Here are the same points, seen from different sides; a view may also be mirrored.
A view may leave some points out. In some views, one point has been moved. Which views, in the order they come, and which point in each? Write no view if no view has one.
Scene 1:
panel a:
  J630 20 5 -8 -4 -5 19 3 19 0 7 1 5
  J480 19 6 -3 -4 2 29 4 25 0 14 -5 1
  J535 17 17 -4 -7 -5 22 -9 20 4 13 -1 12
  J654 16 3 -5 -3 -10 18 6 30 -1 8 -1 6
  J514 21 4 -7 -4 0 21 4 20 -1 8 1 2
  J879 17 9 -5 -6 7 24 -2 28 -4 7 2 2
  J544 23 11 -3 -4 -2 29 8 21 -3 16 -7 -1
  J765 15 14 -1 -5 -10 26 -2 31 4 17 -7 10
panel b:
  J300 -15 -7 -9 -6 -20 -6 3 9 -1 -8 7 4
  J544 -7 -4 -18 -14 -8 -4 4 20 -1 -2 15 4
  J364 -27 -1 -12 -7 -18 -9 -6 12 -6 -10 10 1
  J654 -13 -6 -4 -1 -16 -7 3 19 -5 -1 8 8
  J514 -13 -4 -12 -9 -14 -11 1 14 1 -5 8 6
  J630 -17 -4 -11 -6 -13 -10 1 15 1 -5 8 8
  J765 -17 -4 -12 -6 -17 5 3 18 -13 -4 18 0
  J246 -10 -9 -12 -5 -16 2 12 8 2 -9 10 8
  J535 -26 -2 -17 -8 -16 -3 -3 13 -9 -9 15 -1
  J92 -10 -8 1 -5 -26 -9 -2 16 -8 -2 5 2
  J480 -5 -6 -15 -13 -15 -3 4 15 -2 -5 12 1
panel c:
  J300 36 0 -2 46 -4 -9 -27 7 6 -7 40 28
  J92 36 -8 -6 45 -9 -1 -22 3 13 -1 40 20
  J765 37 1 9 52 -8 -7 -26 -5 -1 5 34 25
  J879 42 3 -7 43 -3 -6 -24 5 3 -1 43 20
  J480 41 3 4 38 -1 -7 -28 1 -3 -3 41 24
  J544 45 1 10 39 4 -8 -31 2 -5 2 40 23
  J246 33 -1 6 40 -4 -10 -30 3 0 -12 38 35
  J559 34 -6 16 40 0 -9 -33 3 1 -6 36 35
  J630 39 -3 2 48 2 -10 -29 10 5 -2 40 27
  J514 41 -1 1 44 2 -10 -29 10 4 -3 42 26
  J364 40 3 -5 59 -3 -14 -26 8 4 2 38 26
  J535 40 7 1 59 -4 -14 -26 3 -1 5 36 27
  J654 36 -10 5 46 -3 -5 -28 6 10 0 38 25
panel d:
  J535 -24 1 10 18 18 -2 4 -1 -8 13 -2 6
  J246 -24 -10 4 6 12 -17 3 -5 -9 19 -18 3
  J765 -19 1 9 20 5 -7 8 -4 -6 14 -9 7
  J514 -31 -7 -1 11 15 -14 7 4 -12 13 -9 2
  J654 -29 -4 7 14 8 -18 15 5 -5 13 -11 0
  J300 -30 -7 4 9 15 -12 6 1 -5 17 -9 -1
  J879 -33 -6 -4 15 10 -6 5 5 -5 17 -3 0
  J364 -30 0 9 15 21 -4 7 3 -6 13 -1 2
  J92 -34 -6 4 15 5 -12 14 6 4 17 -7 -6
  J544 -24 -4 -6 18 7 -13 6 2 -17 12 -11 9
  J630 -30 -5 3 12 17 -15 9 4 -11 11 -9 2
  J559 -21 -7 5 9 10 -23 10 -3 -13 14 -21 6
  J480 -26 -8 -6 15 6 -12 4 0 -11 16 -11 5
panel e:
  J630 -10 -34 5 10 -30 13 -1 -6 4 6 14 8
  J544 -12 -32 12 2 -23 13 -1 -8 8 17 17 -2
  J92 -11 -33 12 16 -18 6 -4 -9 -1 -8 14 7
  J364 -4 -35 -2 3 -21 12 3 -1 2 0 14 14
  J654 -10 -33 12 15 -25 9 -1 -14 2 4 12 10
  J879 -11 -35 9 6 -19 10 -3 0 4 -1 19 0
  J535 -5 -32 0 0 -17 11 8 -2 6 6 14 14
  J480 -16 -31 12 6 -21 11 0 -4 8 10 20 0
  J246 -22 -28 9 14 -28 12 7 -4 11 11 20 10
  J765 -10 -28 11 5 -12 8 9 -11 6 10 14 11
  J559 -19 -28 13 15 -31 12 5 -14 10 18 14 9
  J514 -12 -34 6 8 -29 13 -2 -3 5 6 17 4
Views that do not fit: no view
